Each named move below is a turn or a mirror, shown by a few rows before and after it. Which moves, in which order, take the first row of each later pair to the second? The first pair is answered.
M:
[ -1.1  10.1 -18.4  -2.6 -18.7 -17.8  -8.5  18.1 -36.3  -3.7] |-> [  0.1  12.8 -16.0   2.0 -18.1 -20.9  -4.7  16.7 -37.7  -4.5]
[ -2.1   6.8 -12.3  -9.5 -10.0  -1.6  -2.4 -12.2  17.6  -7.0] |-> [ -6.9   7.9  -0.1  10.8 -11.8  -8.0   9.0  -5.0  17.8   3.6]
[  5.9 -77.5  19.5   3.2 -30.4  -4.8 -14.5  17.4 -43.4  39.8] |-> [  7.3 -78.3  18.3  -3.8 -28.2  -2.9 -19.6  16.1 -43.5  37.5]
[ -9.4 -20.3   1.0  20.0  21.0  11.1 -14.8 -14.4   8.4 -10.1] |-> [-10.5 -20.6   4.4  25.6  20.9   6.1 -11.2 -10.3   6.5  -6.3]
B:
[  5.3  14.1   9.1  21.0   8.5 -24.7  29.5  16.1   5.4  13.4] |-> [  5.7  19.6   3.1  16.4  13.0 -22.3  28.2  18.6  11.4  13.2]
[ 12.2 -16.8  -7.1 -13.2  -8.2 -24.1  13.6  22.9 -27.8  29.4] |-> [-23.5 -16.8  19.4  34.2  16.4 -14.0  18.1  -7.7  -3.5  -0.4]
[ 18.6   6.9 -45.1  -6.4   3.2  -3.9 -17.0  25.7  -8.1   1.0] |-> [  2.3 -30.6   9.0  22.1 -15.9 -15.6  -8.1  19.8 -33.8   0.6]
H:
[ 19.5  29.0 -55.6 -44.3  -2.0   5.4   6.0  13.0  13.1  13.2] |-> [ -2.5  17.5 -48.8 -47.8  19.7  14.7 -12.8 -13.5  24.5 -14.3]
[ -7.5 -17.9  26.2  15.5  -4.0  -0.7   3.2 -12.0  -8.4  -4.3] |-> [  2.0  -8.4  19.6  21.6 -15.2  -2.8  15.2   1.2 -10.9  13.1]
[ 39.1 -20.9  -3.4 -20.0 -24.6 -20.6 -25.8   7.3 -12.9  12.0] |-> [ 36.5  30.6 -26.6  18.5   5.8  -9.8  -1.6  10.4  28.6   7.4]

(2 to 3 moves a pair)
[-18.1  19.3  -5.0  -4.4  12.2  24.7  -0.9 -26.0  29.5 -17.4] |-> [  9.9  34.7 -29.1 -22.5   2.0  19.6   8.5  -1.7  21.8   5.3] | B, H
[ -7.0  -5.2  22.9  29.4  -2.4  -4.0  14.2   8.5  18.0 -15.8] |-> [ -4.0   8.5 -10.9   1.7  10.7   6.9  -0.2   1.9  32.2 -26.4] | H, B
[  2.7  31.3 -34.6  -2.4  34.7  20.2  -0.1 -12.8  34.9 -20.6] |-> [-16.9 -35.6  47.8  32.0  -5.9  -7.8   9.8 -14.1 -15.7  -7.1] | B, B
[  2.8   1.9  -7.3   9.4  -6.7   5.0  13.4  21.2 -10.2  18.4] |-> [-21.4 -13.3  10.3  19.9   8.1   5.8   0.9  -6.7  -0.4  -4.7] | B, H
[23.2 15.2 -4.1 17.8 -4.8 -0.3 32.4 11.6 19.1 14.8] |-> [15.9  6.6  7.3 25.8 -3.1 -5.1 32.7  9.1 17.5 12.5] | B, B
[-16.8  23.1 -28.1   6.8  42.5  13.7  -1.0 -23.0  37.5 -29.0] |-> [-14.6 -44.4  41.7  21.6 -15.3 -21.9   4.8  -6.3 -30.9  -3.2] | B, B
[-27.4 -53.3  30.3   0.0  -4.5  -7.9 -23.2 -33.0  -6.7 -27.6] |-> [ 18.3 -28.5 -27.6 -55.8 -16.8  -6.2 -32.9   0.5 -19.5  -1.9] | B, B
[-13.2 -33.4  66.8   7.6 -15.9   3.9 -19.7  -5.2 -25.8   0.0] |-> [ 21.8  46.4 -29.6 -35.9  19.0  31.1 -20.1  15.3  23.4   5.8] | B, B, H
[ -3.5 -29.5   2.4 -22.4 -31.3 -14.6 -17.0 -18.8 -23.3  -4.9] |-> [ -1.1   4.2 -31.7 -33.5  -3.2   5.3 -22.8 -25.5  10.6 -16.8] | B, B
[  3.6  -2.6 -26.3 -51.8  -0.9  -0.8 -39.5  -9.6  -0.2  -7.3] |-> [ -2.6 -27.2  36.7  11.7 -29.1 -25.3  -0.5   5.6 -29.6  15.5] | H, B
[-31.0  -2.5 -11.0 -16.0  42.9  29.8 -30.7 -46.8  31.6 -54.8] |-> [ 29.3  25.5   3.4  39.5 -32.6 -18.3  46.5  44.6 -22.7  48.5] | B, B, H
[ 11.1  11.3   8.9  42.4  -8.2 -19.9  29.7  17.6  -9.5  22.2] |-> [ 25.4  28.6 -19.0  23.6  -3.3  -8.7  27.2  23.8   5.8  23.1] | B, B
[ 19.9  33.9 -46.1 -32.6   2.8   4.3   1.4  14.5  12.7  16.4] |-> [-35.1   5.0  24.0  39.4  18.6   1.2  14.7 -24.2  25.2 -15.0] | B, B
[ 13.7 -16.5  20.2   0.2 -44.9 -13.6  12.0  35.4 -42.7  34.5] |-> [ 25.2  45.3 -31.5   2.9 -14.3   4.8  25.5  43.5   0.3  33.1] | H, B
[-38.2 -27.5  57.1  51.5  -1.0  -7.7   1.9 -24.5   0.7 -21.9] |-> [ -1.7 -26.0 -13.2 -67.9  -3.6   5.7 -47.5 -17.7 -11.2 -21.8] | B, H
[-2.4 35.7  2.7 26.7 28.1 -5.4 37.1  1.5 51.0 10.8] |-> [ 33.1  20.5 -27.0 -50.9  -3.3  -6.3   7.6  17.5   9.9  33.0] | B, M
[ 16.9 -21.9  -0.8 -11.9 -22.4   0.6  -9.7  11.1 -25.8   4.5] |-> [ -1.6 -30.3  21.3  17.9 -13.1  -1.3  -5.5  -1.2 -21.6  -0.7] | M, B, H
[-34.3 -26.9  36.8  41.3  -0.5   1.7  -7.7 -25.5   2.6 -22.7] |-> [-21.0  18.2   2.7  48.0  26.7  14.2   8.0 -16.4  40.7 -23.6] | H, B
[-30.1 -43.5  21.3 -23.4 -11.9 -20.2 -27.2 -26.3 -43.4   0.2] |-> [ -8.5   2.9 -46.4 -60.2  10.6   1.3 -31.2 -17.0 -13.3   1.8] | B, B
[-34.0   9.9  14.3  25.8  25.0  -3.3   5.7   6.7  11.8 -14.7] |-> [-36.7 -13.0  23.5   7.1  14.8  -4.8 -11.6   0.4  -2.5 -19.5] | M, H, B
[ -2.5  17.9  10.4  31.4 -11.8 -16.5  23.4  18.3 -12.3  29.9] |-> [  5.0  40.4 -18.6  17.2  -2.5  -7.8  20.3  21.1   3.8  28.0] | B, B
[ 34.6  30.7 -40.9 -29.0  -6.8  15.4 -13.8  13.5 -14.7  39.2] |-> [-31.6 -24.4  46.3  38.5   5.1   8.6 -13.3 -35.1 -13.0   0.3] | H, B, B
[  7.3 -23.1 -13.4  -8.0 -12.7 -22.5  15.7  35.6 -16.8  30.4] |-> [-27.1 -37.1  19.2  20.0  -0.8 -21.7  15.8   8.7  -7.4   3.6] | B, H
[-19.1 -16.3  11.0  16.0 -25.3 -26.3   3.4 -11.3  -6.9  -1.8] |-> [  3.9  -5.9 -13.4 -11.0 -34.0 -21.7  -7.8  -0.2 -11.1  11.3] | M, B, H
[ 27.3 -32.1   7.4 -18.4 -50.1 -21.3  25.9   9.6 -27.2   8.7] |-> [ -1.3 -54.5  22.1 -26.0 -28.8 -11.0  -0.6 -24.8 -17.8 -21.3] | B, H, M
